One turn moves each row of this set onto another row. After a few examples, where does it send each row asked below?
z_639: 44; -18; -11; 20; -18; 47; 30; -10; -21; -12; -8; 6
z_785: 24; -39; 12; -1; -22; 39; -2; -13; 12; -8; 8; -9
z_379: 21; -9; 0; 24; -36; 44; -4; 3; -2; -27; -22; -27
z_827: 10; -14; -4; -13; -18; 40; -7; -1; -21; -12; -22; 17
z_896: 14; -40; -4; 9; -15; 45; -15; 0; 2; -15; 17; 5
z_404: 23; -15; -22; 8; 1; 7; 27; -1; 16; 4; -5; 23
z_718: 3; 2; 4; 17; -37; 30; 24; 0; -23; -11; -20; -7
z_908: 3; -9; -1; 18; 10; 14; 6; 28; -7; 12; -11; 3
z_154: 19; 3; -21; 16; -13; 49; 7; 1; 26; -30; -24; 21
z_501: 43; -22; 4; 28; -19; 3; 19; -12; -7; 3; -13; -4
z_129: 27; 21; -2; 29; 1; 16; 18; 7; 16; -39; -5; 4
z_78: 10; 18; 5; 17; 9; 27; 8; 7; 21; -31; -7; -14
z_245: 33; -10; 4; 17; -19; -3; 4; -14; 17; -25; 13; 11
z_457: 15; -22; -4; 9; -17; 2; -3; 10; -10; 4; 6; -20
z_377: 37; -40; -9; 22; -2; 46; -5; 19; 8; -28; -19; -3
z_557: 19; -20; 5; 12; 20; 23; 10; 19; 4; -20; -11; -27
z_18: 17; 10; 8; 28; -18; 19; 8; 1; -27; -12; -22; -16
z_478: 46; 3; 16; 17; 1; 19; 9; 10; 20; -6; -16; -17
z_291: 16; -8; -5; 2; -22; 34; -27; 3; -2; -31; 11; -7
z_166: 3; 20; -4; 6; -15; 48; 12; -6; 2; -36; -3; -2
z_747: 20; -15; -7; 13; -15; 24; -31; 6; 7; -14; -5; 31
z_239: 48; -26; -1; 19; -17; 11; 22; -21; 3; -25; -10; -1
z_910: 47; -35; 3; 34; -19; 29; 21; 8; 19; -19; -21; -3
z_258: 16; -5; -9; 7; -13; 20; 2; 36; 13; -36; 15; 12
z_842: -2; 0; 6; 24; -36; 35; 24; 3; -21; -1; -13; 7
z_456: 13; -8; -3; 16; 17; 29; -29; -8; 7; -19; -6; -3
z_982: 18; -17; -17; 29; 1; 17; 32; 3; 2; -46; -11; -9
z_242: 16; 6; -10; 9; 13; 10; 3; 28; -10; -9; -6; -11
z_20: 7; -7; 1; 4; -10; 50; 28; -5; -9; 12; -17; 15
z_300: 52; -31; 1; 39; -14; 35; 12; 17; 11; -26; -16; -1
z_640: 10; -6; -7; 13; -4; 44; 34; -1; 3; 18; -18; 12
z_629: 13; -32; 20; 20; -15; 41; -3; 15; -16; -9; -1; -22
z_796: 26; -1; 6; 38; -11; 52; -1; 15; -1; -39; -26; 7
z_110: 15; 2; -9; 15; 20; 15; 12; 28; -5; -25; -6; -12
z_114: 24; -13; 0; 16; -25; 22; -19; 6; 6; -19; -5; 41
z_340: 32; -19; -15; 36; -24; 21; 0; 8; -3; -21; -16; 39
z_356: 8; -9; -5; 8; 4; 41; 44; 10; 21; -6; -10; 8
z_418: 9; -17; -17; 16; 2; 21; -14; 18; 21; -11; -1; 31
z_565: 23; 5; -1; 16; -5; 26; 21; -8; 10; -23; -6; 45
z_749: 17; -22; 13; 2; 6; 5; 21; -3; 3; -6; 19; 3
z_139: 6; -11; -5; 31; -26; 49; 5; 10; -26; -6; -20; 15
z_278: -3; 16; -6; 15; 2; 37; 9; 6; 24; -33; -8; -11
z_700: 2; -9; 11; -6; -20; 34; 21; -10; 2; 10; 3; 19
z_541: 41; -27; 10; 14; -9; 6; 17; -22; 13; -29; -4; 2
z_826: 34; -28; -3; 21; -25; 47; 34; -2; 18; -28; -24; 2
z_543: -3; -8; -6; 31; -28; 38; 4; 7; 9; 7; 15; 18
z_97: 12; -30; -11; 5; -22; 37; -18; 6; 8; -23; 21; 9
z_919: 12; -27; 23; 25; -30; 18; 24; -5; 14; -2; -25; 7

z_747 turns into z_842
z_129 turns into z_291
z_404 turns into z_796
Now these:
z_640 turns into z_300
z_456 turns into z_543
z_18 turns into z_245

